A single turn carries every row of the set below to another of its rows. Some are shown first; where does it send the rows asked next?
papu: [-21 -12 -28 -13 -13 -30  14  -9  -5   5  14  -1  13   3 -26  16   9 -17
  11  20 -17 -13  16   5  -4]
zukes: [-29  -1 -25  -2 -15   3   3 -17  11 -28  19  -8  23 -17 -18  -3  22 -12
 -20  11  19   1   7  13 -14]
sugim: [  4   4  -2  -7   7   1   8 -21  -3  -9  13  -4   5 -17  -2  -1   2   8
 -11  11   3 -16   0  11  -2]
sado: [-35 -10  -9 -11  16 -26   6  -7   1  -3  16  -2  10  -8  -1  18 -10  -6
   5   9  -1 -14   7  19  -8]
Mutuz: [-16  -9 -25   3 -22  -2  -8   0  23 -29  12   3  26  -9 -17   3  26  -7
   2   8   2   8   5  -8   3]
begiv: [  4  -3 -23  13 -11  -2   7 -30 -16 -10   5  -1  10  -5 -26  -6  16   2
   3  13 -13  -4  14  13  -1]
Puv: [-39 -18 -20   4  -2  -2  -1   5  12 -11  30   0  25 -17 -18   3   6  -1
 -29   9   8 -10  22   6 -10]
nek: [-30 -27 -40   1   0 -14  -1   3  17 -18  13   5  30   0 -23  12  11   3
 -15   0 -10  -9  10  -6   3]
fek: [-20  -5 -30   1  -2 -26   0 -10  -8   3  19  -7  14   1 -30  13   6 -18
  14  11 -27 -10  14   8  -5]
Votog: [  3   4 -10  17 -12  -7   2 -27 -12  -3  10   1  14  -5 -22  -3  20  -7
   6  18 -15  -7  12   8   4]
faso: [-19  -6 -24  -3   2 -28  14 -18  -2   7  16   1  16   0 -24  14  10 -22
  12  10 -26 -10   4   6  -6]
dudo: [-24 -35 -34   4  -5 -14   8   3  12 -14  14   6  33  -8 -22   7  17  -5
 -12   7   0  -1   4 -15   1]
gipad: [-30 -11 -10 -25  12 -20  -3  -6  -3  -8  15   4  11 -10   8   7  -8  -9
  -2  14  -8 -15  14   8  -7]
Gudus: [-24  -7 -20 -13 -10   7  -1  -8  10 -25  20   4  29 -11 -16   0  20 -11
 -18  12  20  11  -2   9 -12]
Mida: [-24  -7 -36   3 -19 -10  -7 -12  20 -38   8  -1  24   1 -19   0  27  -6
   2  10  -2   1   6   1   3]
nivig: [  5  -7 -16  19 -16  -7  10 -17  -7  -5  10   0   9  -9 -32   4  29  -3
   8  14 -10  -7   7  18  -2]
nov: [ -7   2  -2  -4   6  -4   4 -22   5 -16  11  -4  -4 -23  -2  -1   4  16
  -5  13   3 -13  10  14  -7]
Lumip: [ -1  -4  -2   2  11   4  -6 -15  -4 -17  11   2   5 -25   0  -4  13   5
  -8   5  -2 -11   1  18  -7]
Vovi: [-35 -23 -18  -6  -3  -7  -3   7  13 -13  37   4  24 -13 -22  -2  14  -7
 -22  21   7  -3  14  -3 -11]
kem: [-27  -8  -3 -12  11 -21   9  -3   7  -2  23   4   6  -3   3   6 -11  -5
   6  15  -8 -19   6  15  -4]

Votog goes to sugim
nov goes to sado
Mida goes to zukes
Now these:
nivig goes to Lumip
Vovi goes to dudo

A single turn carries every row of the set below to another of its rows. Some are shown first; where does it send the rows asked next?
bobam: [  2  -4  -9  -1  11   1  -2 -14 -12  17   6 -16 -22 -14  17  -6  -9  -3
 -19   4   9   0  10  13 -24   2  -1  -4   7 -11  -2  -1]
big: [  3   7   0 -13 -14   4   2   4   2   0   1  -1  -2   9   6   3  -8   3
 -30  -6  18   7  24 -14   6 -14   5  19   1  -4   4  12]
bosim: [ -6  11   6  -5 -17   4  -3   5  -6 -13  -7   8  -7  -1   6  -3   1  -8
  13 -16  -1   6  15   2  -6   4  -6  32  22   3   6  -9]
mola: [-14  -1   6 -10  14   3 -22   1   4  -7   7  11   7  11  10  -9  -4   3
  -1   0  12 -10  -6 -26  -1   7 -13  16  -8  -9  11   4]
Zom: [  1   0  12 -16   8  14  10  -2 -18  -2   3 -17 -18 -15  12  -1 -15   4
  -5  10  10   7  -3   7 -26   9 -13  -8   3  -6   2   1]
ziri: [ -1  -2  -7 -14   1 -14 -17  -4   8   3   8  12   9   0  -2 -10   2   2
   1  -5  19 -28  12  -2   2   2 -18   2 -15 -12  -2 -16]
kiro: [ -2  20  -2 -18   3   9 -20 -21  -2  -3 -31  -4  10 -13  -5 -12   2   4
   3  23  -1   2  11  16  -5  -3  -7  -1  -5   4   1  -9]
Lonor: [  0   6  -5 -16  10  -2  -9   7   3   1  -1  22  -7  19  -1  -5  10   0
  11  -1  17 -14  20  -7   0   7 -24   3 -10  -4   4 -13]
Siro: [  0  -1 -15  -6   9  -3 -22  -9   3  -3  10   9   4   5  -2  -7  -8   6
 -15  -3  17 -24  11 -20   3   6 -10  16  -3 -15   5   1]
Vasut: [  7   5   6 -12  24 -13 -13  -4  -7  -8  -6   4  -8   1  -3  -2  -3   5
  14  -9   6  -5  20   1  -7 -13 -14 -30   6   3  12   6]
moroz: [  2   9  10 -18 -14  -4   6  13   7  13  -4   4  -1  14  10   3   7  -3
 -11  -5  15  10  29  -3   4 -16   0   9 -11   1   0  -2]
Keti: [  1  -1   7  -7  13   6  -2  -9 -12  14   4 -22 -15 -10  20   0 -13   0
 -10  14   2   9   1  -2 -27   7   0  -2  -1 -10   2   2]
lotap: [  4  10  -3  -5 -24 -10 -10  -3  -1  -2  -4  -1   0 -10   3  -2  -4  -5
   7 -15  -2  -5  21   6  -5   1   0  29  16  -4  -1 -18]
ruka: [ -4  -8   4  -3   7   4   9 -12  -9  15   6  -8 -18 -17  16  -7   4 -11
  -8   1  10  -3  11  22 -24   2  -9 -13  -3  -4  -6  -3]
gifes: [ -5  23 -10 -15  10  13 -22 -17  -6  -3 -33   2  -2  -3  -1 -15   4   5
  -1  21   0  10  13  17  -5  -3  -7   4   6   6   6  -6]
mut: [  9   1   3  -7  20 -17 -15 -12  -4  -5  -2   1  -2  -8  -5  -3  -5   4
   7 -11   6 -13  22   0  -5 -15 -10 -29   4   0   8   8]
bufe: [  5   7  -2 -11 -25  21   5  -1 -10  -7  -3   7  -7  -2   7  -1   3  -7
  -9  26  13  -7   7   4  -3  -1 -15 -25  -3  14  11  -1]
govav: [ -7   7  11  -5 -20   3  -7   0  -4 -16  -2   0   3 -10   7  -3  -7  -6
   9 -15  -3   3   6  -4  -6   3  -2  35  18   0   6  -5]
Gamem: [  5  -1   2  -2  24 -13 -20 -16  -5  -8   1  -2   0  -8  -1  -4  -9   5
  -1 -11   5 -11  16  -8  -5 -15  -4 -21   8  -3  12  17]
Geve: [  0   4   9 -11  28  -9 -16  -1 -10 -12  -5   3  -9   2   3  -5  -8   8
  11  -9   6   1   9  -4  -8 -13 -13 -24  12   3  17  11]
Kagu: [ -1  17  -8 -14   2  17 -17 -27  -5 -13 -26  -2   9 -18 -12 -13  -2   4
  -9  18   3  -3  12  15  -2  -2  -7   3   3   2   1   0]
mimer: [-13   3  23 -19 -14   2   2  14   6  -1   1   1   8   3  19  -3  -3   0
 -15  -8  17  11   4  -7   3 -18   0  14  -8   1   5   6]
Gamu: [  2  -1   8  -9   9  18  18  -7 -15   3   2  -5 -24 -10   8   0   1  -7
  -4   6  10   4  14  11 -24  10 -15 -11   1  -1  -2   4]
Remis: [  0   8 -10  -6 -16   9 -20  -1  -9   6  -2  -6  -6   5  25  -6 -10   0
 -18  32   6   5  -6  -8  -6  -6   0 -12   3   5  18  -3]
Sugu: [-12  13  -2  -6   8  20 -19 -28  -2  -9 -27   2   9 -12  -2 -14   7  -3
  -7  17   0   3   9  10  -3  -2  -3   7   1   6   4   9]
vum: [ -2   0  -9   1 -24  13  -4 -10  -4   4   1   9  -5  -5  14  -8   9 -15
 -18  20  14 -12   9  10  -1  -8  -7 -23  -3  12   8   0]
getos: [  4  12   0 -16 -21  17  -6   5 -12  -5  -5  -3  -5   2  15  -2 -10   2
  -8  33   8   4  -5  -6  -6  -2 -11 -19  -1   9  17  -4]
Zoti: [-12   4  -1 -20  12   4 -13  14  -4 -15   2  19  -6  13   5 -12  -4   9
   5  -5  23 -10  -4  -7  -1   7 -27   8   3  -6  12  -9]
pesur: [  1   4   5 -22 -24 -10   0  10   5   3   3  -3   8  -7   8  -4  -9   6
 -23 -12  23  -2  14   6   6 -21  -1   9  -4  -6  -2  -7]
kunak: [ -3  10   5  -6 -21  -6  -5   3  -1  -2  -7   6  -3  -3   7  -3   5 -11
  17 -15  -3   2  20   8  -6   1  -4  26  13   1   1 -18]
Doli: [ -2   0   8  -5  29  -9 -21  -9  -7 -12  -1  -1  -3  -3   5  -5 -11   6
   3 -10   4  -3   7 -10  -8 -14  -6 -20  11   0  17  19]
Teti: [-17  16  -4 -11   9  15 -23 -19  -5  -8 -29   3   4 -12   4 -21   3   2
  -4  15   3   7   0  21  -4  -6  -7   4   7   6   7  -2]
latu: [  2   8   3  -2 -21  -3 -10  -7  -1  -6  -1  -5   4  -9   3   2  -6  -7
   5 -11  -7  -1  17  -8  -5   3   4  35  14  -5   2  -7]
Buz: [ -4  10   1 -23 -15   3   7  20  -3  -5  -3   8 -10  10  10  -5  -6   7
 -21 -13  26   9  16   6   5 -16  -7  11  10   1   7  -2]
noku: [ -4   1 -17   4 -19   6 -18  -9  -5  10   1   1  -6  -1  24 -11   0  -9
 -25  22  11  -6   2   4  -2 -12   1 -14   4   6  13  -1]

Remis goes to getos
mut goes to Gamem
Now these:
kunak goes to lotap
ruka goes to bobam
Buz goes to moroz
Lonor goes to ziri
Teti goes to gifes

